Each named move below is a turn or a mirror, shown by a few rows before and after it. Which moves, in which order, take the first row of each later pair to the second? The first pair is answered.
j366 (before |-> after):
[17 8 3 2 5 11 7 -12 4 7 -12 9 13 -6 -4 7 26 1 -8 -11 -6 -12 5 19 -3 1 16 9 13] |-> [11 15 17 -1 -5 6 -5 -17 4 17 -8 0 13 -15 -7 11 19 -3 -3 -13 -11 -4 6 15 7 -4 10 11 17]
[-4 -27 4 17 -4 3 26 9 -28 0 -50 23 1 -11 -11 -29 22 -19 -40 20 10 9 6 -4 -9 49 -15 3 12] |-> [-22 -17 36 16 -25 -4 3 -1 -32 16 -42 11 3 -30 -13 -17 9 -33 -26 20 3 26 4 -14 13 32 -26 1 19]
[-14 21 44 12 -12 7 -1 -7 -5 41 -19 19 32 -22 -12 -5 3 -19 -16 -20 7 16 11 11 39 8 -9 9 16] |-> [13 10 3 13 17 18 27 5 -4 17 -37 29 32 8 -5 -25 22 6 -38 -19 16 -10 13 20 2 30 11 14 7]
j258 (before |-> after):
[-2 12 14 -6 3 -14 -19 -16 10 23 3 -14 22 -28 -12 32 -21 0 -6 -17 -18 4 8 13 17 -29 -6 3 6] |-> [-32 -17 3 3 -5 -19 4 28 -12 -3 -39 -9 -2 23 -1 -13 -10 -4 -23 8 1 4 -6 -10 6 16 -21 -7 -10]
[4 4 43 0 -39 -17 -1 -7 -12 33 4 -19 2 5 5 30 23 -12 1 -30 20 18 12 17 19 -5 -3 22 10] |-> [-14 -13 40 4 -42 -19 8 18 -19 24 -16 -16 -12 28 7 10 25 -11 -9 -15 25 18 7 5 10 16 -11 18 3]
[-19 -4 22 7 9 -3 -4 -5 -14 -7 -16 12 2 -22 6 -12 -2 -41 -29 11 8 24 -5 -13 2 36 -9 9 10] |-> [-2 11 26 7 15 1 -16 -29 -3 3 1 11 11 -41 -2 8 -6 -37 -22 0 -3 21 0 -2 8 15 -2 14 19]
[-2 3 -23 -10 5 4 12 4 1 15 14 -8 -2 37 -6 26 14 22 17 -10 -4 -11 8 0 20 -16 3 -3 -24] |-> [-8 -5 -25 -11 4 5 16 6 0 15 8 -7 -5 42 -6 18 13 17 12 -7 0 -10 2 -8 19 -8 2 -5 -27]
j410 (before |-> after):
[3 22 4 8 -20 18 -20 -13 -6 19 2 1 20 -5 -24 -4 -2 7 3 -6 -9 -17 17 2 18 -29 10 -3 -2] |-> [5 16 -10 8 -21 23 -12 -3 -13 16 -2 3 13 19 -20 -12 11 19 3 -10 -4 -24 19 7 10 -24 18 -5 -5]
[15 -4 -19 18 18 21 15 10 11 -18 -10 8 19 -2 -23 -11 -6 -25 -23 7 -9 6 -4 -6 -9 0 10 -2 -30] |-> [16 -7 -20 15 21 21 20 17 13 -18 -16 10 18 7 -15 -10 2 -22 -23 6 -5 4 -9 -6 -10 4 9 -3 -31]
[-40 7 17 5 -54 2 -13 23 -23 29 -8 -4 -18 38 -16 -17 15 0 20 7 4 3 8 -11 35 -10 -9 -2 -10] |-> [-38 6 18 2 -55 -1 -10 26 -22 26 -10 -4 -20 42 -5 -13 22 2 22 6 8 6 4 -12 33 -7 -16 -6 -7]
Now pairs of rows:
Each pair is 2 to 3 moves apart.
[-27 5 36 17 -39 8 -19 -15 7 30 8 -10 6 -26 -12 10 -22 -5 20 -15 -12 17 5 4 18 -36 -5 6 -13] |-> [8 -15 -25 6 14 14 33 9 11 -21 -25 0 -4 25 27 -8 20 30 -13 -18 7 -4 -15 21 -43 22 9 -1 -14]	j366 then j410
[-22 -1 17 1 -28 -2 -14 -5 -8 5 22 2 5 14 -31 -4 -30 -4 24 -3 0 -21 26 -20 11 -23 -1 -7 -24] |-> [-15 -12 -10 3 -10 2 8 10 -7 -14 5 11 -1 35 -27 -22 -19 9 8 2 9 -35 27 -20 -15 2 7 -5 -31]	j258 then j366
[16 16 9 -6 -4 -9 -5 -12 0 14 -4 4 14 -13 14 18 34 -3 -4 -17 3 14 -8 13 -1 10 -17 1 21] |-> [-2 7 14 -3 -12 -12 -4 1 -7 10 -16 3 4 0 16 5 35 -10 -8 -10 10 19 -12 -1 2 24 -28 -6 17]	j258 then j366
[-15 16 22 -9 -27 -11 -8 8 -11 -9 -1 19 -18 -2 -24 4 5 -11 -28 1 17 9 5 -25 -7 39 -36 -1 14] |-> [22 18 -10 -13 3 1 5 0 0 -22 6 29 -6 -1 -25 8 18 11 -35 -12 13 -14 9 -1 -29 39 -11 6 16]	j258 then j366
[-11 -11 5 20 -9 10 -2 19 -25 -3 -14 12 5 -2 -16 -27 -35 -2 0 6 -4 -10 9 -16 24 -17 -23 13 -7] |-> [17 -11 -21 16 18 18 10 12 -16 -16 -13 22 11 2 -15 -20 -24 15 -7 -5 -4 -26 11 -4 3 -14 -4 15 -9]	j258 then j366
[5 11 4 -4 -1 -6 -7 -19 1 15 7 -4 11 -12 11 27 19 4 16 -15 -10 21 6 20 -1 -4 -11 -2 30] |-> [-21 -4 16 4 -12 -11 -4 1 -17 11 -13 -5 2 -5 7 6 8 -12 7 5 -3 34 -4 -2 4 15 -26 -3 20]	j258 then j366 then j410
[-29 1 17 5 -16 -12 -11 11 -3 3 0 6 5 -18 13 -5 -11 -5 -10 17 -4 17 -12 -12 8 16 -16 -2 7] |-> [3 -8 -18 2 16 0 6 11 6 -12 -4 17 8 -4 14 -11 2 15 -25 11 -2 -3 -9 6 -20 29 8 4 2]	j258 then j366
[-13 -6 44 -4 10 -4 -6 -28 -14 -14 12 10 23 -47 -31 -25 -45 -36 11 3 3 20 17 -15 24 -15 9 -2 6] |-> [15 -22 -14 -9 44 9 34 -4 -13 -51 -14 26 17 3 -13 -45 -13 -3 -14 0 23 -9 9 -2 -22 27 30 -5 -5]	j366 then j410
